In the data rows, zero lies at 4.5, halfway between 4 and 5.
Here are some numbered points:
[6 7 5 5 5 9 1 1 3 4 6 5 7 5 4 3 4 7 5 1 6 9 6 8] 0
[0 1 6 4 4 6 7 5 3 3 2 0 3 5 2 6 2 6 3 5 1 3 5 1] 1
[4 6 4 4 5 5 6 2 3 3 6 4 5 5 5 5 6 6 6 4 4 3 5 6] 2
[3 5 4 4 6 6 4 4 3 5 3 3 4 3 2 4 3 5 5 2 4 4 4 5] 3
[5 6 4 5 4 4 4 5 5 5 5 5 7 6 5 4 4 5 5 5 6 5 4 4] 4
[4 5 4 4 5 5 6 5 3 4 4 3 4 6 4 5 6 4 4 4 3 4 4 5] 5
[4 5 4 5 4 4 4 5 5 5 4 5 5 5 3 5 3 5 5 3 4 5 4 5] 6
[7 4 1 5 4 3 3 6 5 3 8 7 7 4 4 4 3 7 7 5 9 5 5 5] 7
[4 6 3 5 3 0 6 5 6 8 3 5 6 3 6 2 4 1 8 3 1 4 1 4] 8
[4 5 5 4 4 1 4 5 7 6 2 5 4 3 2 5 4 5 7 4 5 3 4 4] 9
[6 4 5 6 3 4 7 3 5 7 3 5 3 7 3 6 4 4 4 3 3 8 4 5] 10
[4 3 5 4 5 5 5 4 5 5 6 5 4 4 4 5 4 6 4 5 4 4 5 4] 11
[7 3 6 4 1 4 7 5 4 9 7 2 5 5 9 0 5 6 4 4 3 4 4 4] 12
[4 4 5 6 4 5 5 4 4 3 5 3 5 5 6 4 5 6 4 4 4 5 5 3] 13
[5 5 3 5 5 4 2 6 4 2 5 5 5 4 4 4 5 6 4 2 4 4 3 5] 14
[6 4 5 6 4 5 4 4 6 4 6 5 5 5 5 5 3 7 4 3 5 3 6 4] 15
[4 6 6 4 6 6 5 2 5 7 3 4 2 3 4 4 4 3 4 2 4 4 5 6] 16
[5 5 4 3 3 5 4 4 3 3 4 3 5 6 5 6 6 7 4 6 4 6 6 5] 17
[4 7 5 4 5 3 5 7 4 2 6 5 4 7 4 5 9 5 2 3 3 4 2 4] 18
[4 5 5 4 6 5 4 5 4 3 5 4 5 6 2 6 4 6 4 3 6 3 4 4] 19
[6 5 5 5 5 5 4 3 4 4 5 5 6 4 5 4 5 4 5 4 5 6 5 6] 20
[2 4 1 2 4 5 2 6 3 1 5 4 6 3 2 6 4 7 5 8 5 6 4 5] 21
[6 2 8 3 6 7 1 5 4 6 4 9 8 6 0 7 3 0 1 6 4 9 2 8] 22
[5 3 8 2 6 3 5 6 5 6 7 7 7 3 6 3 8 2 5 9 5 4 3 4] 23
[6 5 4 4 5 4 4 5 5 4 5 5 5 5 3 5 4 4 5 5 7 5 5 5] 24
[5 4 5 5 5 5 5 5 3 3 4 3 3 5 6 5 6 4 4 7 5 4 5 4] 25
[6 5 3 3 3 3 5 4 3 6 7 4 8 4 6 3 2 4 8 6 5 0 4 6] 26
[2 5 4 4 5 6 4 5 5 5 4 4 3 2 5 4 4 3 4 4 4 5 4 4] 27
[3 7 0 7 3 5 3 4 1 2 7 7 5 6 5 4 4 4 6 1 1 8 0 8] 28
[3 5 4 4 5 6 4 4 5 4 7 5 4 2 7 2 5 4 4 5 5 5 5 4] 29
[5 3 5 5 4 6 6 4 3 7 5 4 3 6 5 4 4 4 3 4 4 6 5 5] 30
[3 4 4 7 6 3 5 5 5 3 2 4 4 4 4 6 5 3 5 5 4 4 4 3] 31
[9 3 2 5 5 9 4 3 3 7 7 6 4 5 7 5 0 2 3 5 9 6 7 9] 32
[6 2 4 5 4 4 5 5 3 2 7 4 4 5 4 4 5 9 5 4 4 3 5 5] 33
[2 4 5 2 4 4 6 3 2 3 6 1 5 4 4 3 6 8 7 6 2 4 5 4] 34
[8 1 7 3 4 3 1 6 3 5 7 5 9 3 7 3 4 2 5 9 5 2 4 6] 35
[3 4 3 4 4 5 6 5 5 3 5 4 2 4 5 5 6 6 3 5 4 3 5 4] 36
[4 3 4 6 6 4 3 4 3 1 3 4 4 2 2 5 5 5 5 3 2 4 4 5] 37
[5 4 3 5 6 6 5 7 2 2 5 3 2 4 6 4 6 6 3 6 5 3 6 4] 38
[7 4 2 2 4 0 8 6 7 5 5 6 4 6 0 8 5 7 9 6 4 1 3 5] 39
[5 3 7 4 4 5 4 4 6 6 4 8 6 6 4 6 3 0 2 6 3 7 3 6] 40
[5 7 6 2 4 5 2 6 6 4 5 7 6 7 4 6 6 5 2 4 6 6 3 5] 41
[3 6 5 1 5 6 5 2 7 8 5 6 3 3 3 5 3 7 5 1 4 4 6 6] 42
[3 9 6 2 9 6 8 1 4 8 9 8 3 1 9 0 9 0 5 7 6 6 4 7] 43
[3 4 4 3 4 4 1 5 6 4 1 5 4 1 5 5 4 4 4 5 2 3 5 5] 44
[5 7 7 6 7 5 3 0 5 5 4 5 6 4 4 5 5 3 5 1 3 2 6 6] 45
[3 6 6 8 7 6 6 5 3 3 3 2 5 8 1 6 3 6 4 3 9 7 6 0] 46
[2 5 4 4 4 4 6 4 2 5 4 2 5 6 5 4 5 3 5 4 1 5 2 4] 47
[3 7 4 0 6 0 6 7 4 5 7 4 8 7 0 5 5 4 8 5 3 0 0 4] 48
[3 5 3 4 5 4 3 5 5 3 3 5 4 2 3 5 4 4 5 4 4 3 4 5] 49
[5 5 6 1 4 4 5 4 6 7 6 6 6 6 2 5 4 3 4 5 5 5 3 6] 50
[5 4 4 6 5 4 4 4 5 4 3 5 3 2 5 5 5 4 5 5 4 4 6 5] 51
[8 7 9 7 4 6 4 0 7 5 2 6 5 6 5 7 6 4 3 3 5 6 8 6] 52
[4 4 5 2 4 4 5 6 7 6 5 6 4 6 3 7 4 3 3 6 5 2 4 4] 53
[4 4 8 6 3 1 8 5 7 2 9 5 7 7 8 4 8 6 4 6 4 0 4 0] 54
[4 5 4 4 5 5 5 4 5 5 4 6 2 4 3 5 5 5 4 3 5 6 5 5] 55
[6 4 4 4 3 5 5 5 4 6 5 4 4 5 7 3 4 5 3 5 5 5 4 4] 56
[4 3 4 6 4 6 6 6 3 2 7 4 3 6 6 4 5 6 3 5 6 6 5 3] 57
[6 6 3 7 5 3 5 5 6 5 4 7 3 5 5 4 6 3 4 2 5 6 4 5] 58
[3 5 3 4 4 3 7 5 6 6 4 5 3 6 3 6 3 4 5 3 4 5 4 4] 59
[3 4 6 7 4 5 6 7 5 2 4 4 4 8 6 6 6 4 1 5 4 5 3 1] 60
Which point above is nearest to each new point by angle? Its number follows each.
[7 1 8 7 6 4 7 5 0 5 7 3 8 7 4 3 4 0 5 5 3 2 2 5] 35
[5 4 5 5 4 4 5 4 4 4 6 5 5 5 4 5 4 6 5 6 6 6 5 4] 7
[6 3 3 1 3 0 7 8 8 6 6 7 4 7 0 8 5 8 7 5 5 3 2 4] 39
[2 3 5 4 5 6 5 5 4 5 4 3 3 4 4 4 3 6 4 4 4 5 5 3] 1
[9 6 6 4 7 2 2 3 8 5 3 8 2 1 6 5 9 5 4 4 6 0 8 9] 51
[5 4 5 4 5 5 4 5 4 5 5 5 5 5 4 5 4 4 4 5 4 4 4 5] 22
[3 6 1 5 3 4 5 4 3 3 6 5 5 6 4 4 4 5 6 3 3 7 3 6] 28
[5 3 5 7 3 3 3 5 5 5 2 5 6 5 4 4 2 5 4 3 4 7 4 3] 6
[6 5 6 5 5 6 4 4 5 5 5 5 4 3 7 2 6 5 3 5 7 8 6 3] 29
[5 4 7 5 5 5 6 3 5 5 5 5 3 5 5 6 7 3 3 5 4 4 6 5] 52
[5 4 5 3 5 5 5 5 3 5 5 5 5 4 5 4 6 3 5 7 5 5 4 5] 23
[6 8 2 6 4 1 6 6 7 7 4 7 3 4 8 2 7 3 6 4 6 7 3 4] 58
[4 9 7 4 6 9 3 4 6 2 4 5 4 8 6 7 7 3 0 5 7 4 5 4] 41
[6 4 5 5 4 5 6 5 3 6 5 4 4 6 5 4 4 4 4 4 5 5 4 5] 30
[1 5 1 3 4 3 6 3 4 6 4 2 3 0 6 2 4 6 9 8 5 5 7 4] 34
[5 5 5 4 4 5 4 4 4 4 4 4 5 5 5 5 5 5 5 6 4 5 5 5] 17
[5 5 4 4 4 5 4 5 5 5 5 5 6 5 5 4 4 5 5 5 6 4 4 5] 4
[5 5 4 4 5 3 4 7 5 6 2 4 3 3 3 4 4 3 6 5 5 6 4 4] 9
[4 5 4 2 5 6 4 6 2 5 4 2 4 5 3 3 4 6 4 2 4 4 3 4] 3
[3 4 4 4 4 5 5 5 4 5 4 4 4 5 5 4 5 4 4 4 3 5 4 4] 47
[2 6 5 3 5 5 3 5 5 3 2 3 3 1 8 4 6 5 3 3 1 0 4 4] 44
[7 6 4 2 3 0 7 6 7 6 4 6 5 8 0 7 5 6 7 4 5 3 3 4] 39
[4 4 4 4 6 5 4 6 3 3 5 4 4 6 1 6 4 5 4 4 6 4 4 5] 19
[1 3 5 4 4 5 6 6 4 4 3 1 3 5 3 6 3 6 4 5 3 3 4 2] 1
[8 5 2 6 3 3 5 5 6 4 5 6 2 4 8 4 7 6 5 5 5 5 5 6] 58
[9 5 5 6 6 3 3 3 7 5 3 7 2 1 8 6 9 5 4 5 7 1 8 9] 51
[0 5 1 2 4 6 1 7 2 0 6 4 6 5 2 7 4 7 5 9 6 7 5 4] 21
[5 5 6 7 4 5 3 3 6 4 2 5 6 6 5 6 4 4 3 3 4 4 5 4] 52
[6 2 4 5 5 5 5 5 3 3 7 4 4 5 3 4 5 8 5 4 5 3 5 4] 33
[9 9 7 6 5 7 1 0 8 4 4 9 4 9 4 9 9 3 0 4 9 9 8 9] 52
[4 6 2 5 2 3 5 5 6 5 2 3 4 3 8 4 4 4 6 6 5 3 5 3] 8
[2 6 4 3 7 5 4 4 4 6 3 4 3 3 1 4 3 4 5 0 4 3 3 5] 3
[6 4 5 4 5 5 5 4 4 6 4 4 4 5 5 4 4 4 4 4 4 5 4 5] 30
[4 5 5 5 5 5 5 5 4 5 4 4 4 5 1 4 4 6 5 3 6 7 5 3] 46
[6 5 5 5 4 5 4 4 4 5 5 5 5 4 5 4 4 4 5 5 5 6 5 6] 20
[3 5 4 8 6 2 4 5 5 2 2 4 4 4 3 6 5 2 5 4 4 2 4 3] 31
[4 5 3 4 4 4 3 6 4 2 4 5 5 5 4 5 6 6 4 4 4 4 4 5] 14
[0 4 4 3 6 5 5 5 4 4 6 5 4 3 2 5 3 3 4 5 4 5 4 3] 27
[5 5 9 6 8 6 3 0 5 5 3 6 6 2 3 6 5 2 5 2 2 2 7 7] 45
[5 3 5 1 6 6 1 6 0 0 7 1 6 7 0 8 4 9 4 3 3 0 4 7] 19
[2 3 5 4 3 1 8 4 6 5 6 7 3 4 5 5 9 3 5 8 2 9 4 3] 23
[8 3 5 4 2 3 6 4 6 7 6 5 5 6 7 4 5 6 5 4 4 5 5 6] 12
[5 7 6 3 5 6 5 3 5 8 3 4 3 4 4 4 4 4 4 1 4 5 5 6] 16
[6 3 4 6 6 8 4 3 4 5 7 7 4 4 6 6 2 3 3 6 8 5 6 8] 32
[2 6 5 2 5 5 4 6 4 5 3 4 4 4 5 4 5 3 4 6 4 5 4 4] 27
[5 6 7 7 5 6 5 2 2 5 5 5 7 6 6 4 6 0 5 6 5 7 4 6] 20
[4 3 5 6 4 4 7 7 6 4 6 5 4 8 4 5 4 4 3 4 5 4 3 1] 60
[3 9 7 0 7 7 5 0 2 5 9 6 8 4 1 5 9 7 9 4 2 6 8 9] 2
[3 6 5 2 5 5 5 2 7 7 5 6 3 4 3 5 4 6 4 2 4 5 5 6] 42
[7 4 4 4 5 7 4 3 4 6 6 6 4 5 5 5 3 3 4 5 7 6 6 8] 32
[5 2 6 6 5 4 5 5 3 5 5 4 6 5 4 4 4 3 5 5 3 4 4 4] 35
[5 4 4 5 5 5 5 4 5 5 5 5 4 4 4 4 5 5 5 4 5 5 5 5] 55
[4 5 5 4 5 4 5 5 4 5 5 5 5 4 5 4 5 4 4 6 5 4 4 4] 23
[4 5 5 4 4 3 6 6 5 6 2 3 4 4 4 4 5 5 6 6 6 4 5 2] 9
[4 5 5 4 4 4 5 5 4 4 5 3 5 5 4 4 5 6 5 4 4 3 5 3] 34
[6 5 7 4 5 5 2 3 6 5 2 4 5 3 6 5 5 4 3 6 6 4 7 5] 52
[1 5 3 3 4 6 5 3 4 5 5 2 4 3 3 4 2 7 6 2 4 5 5 4] 3
[4 3 5 6 5 4 7 6 5 4 6 5 4 8 4 5 5 4 3 5 5 4 3 1] 60
[4 3 4 7 4 5 5 4 4 3 6 5 4 4 7 4 4 4 3 4 2 3 5 5] 13
[4 4 4 6 4 4 4 5 6 5 4 5 4 5 3 5 3 4 5 3 4 5 4 4] 6
[3 7 4 1 5 0 5 7 4 5 5 4 6 5 2 5 6 4 7 5 4 0 1 4] 48
[4 5 5 5 6 4 4 4 4 3 4 5 5 5 3 5 4 4 5 4 5 3 4 4] 19
[3 5 4 6 5 4 6 5 3 2 4 2 4 6 4 5 6 5 4 4 3 3 4 3] 5
[5 5 6 5 5 6 2 3 7 5 4 7 4 4 5 6 5 4 2 3 4 5 5 6] 52
[4 4 4 4 4 4 6 4 5 5 7 5 4 4 5 4 4 5 5 5 4 4 5 4] 11
[6 7 4 3 3 3 4 5 3 5 3 3 6 7 4 5 6 6 5 5 4 4 4 5] 17
[4 6 3 5 4 4 5 4 5 5 3 4 4 3 7 4 5 4 5 6 5 3 5 4] 51
[4 6 6 4 7 5 6 3 5 6 8 7 4 2 7 2 7 0 4 6 5 6 4 6] 43
[7 5 0 3 1 0 6 4 3 6 8 2 9 5 7 4 0 6 9 7 5 0 4 6] 26
[2 6 5 0 7 1 7 9 4 4 7 4 6 7 0 6 5 3 7 5 5 0 0 3] 48
[7 0 4 4 4 4 5 5 3 2 9 4 5 5 2 5 5 9 4 4 2 2 5 6] 33
[4 5 4 7 3 4 5 1 4 1 5 3 6 5 7 5 5 7 6 5 3 4 6 3] 13
[4 6 6 7 3 0 7 5 6 6 3 4 7 5 7 3 5 1 6 3 2 1 2 1] 8
[7 3 7 5 6 2 6 6 3 6 3 5 3 1 7 2 9 1 6 8 4 5 4 4] 23
[5 3 3 6 5 4 4 4 5 3 3 4 2 1 5 5 6 6 5 6 5 4 7 5] 51
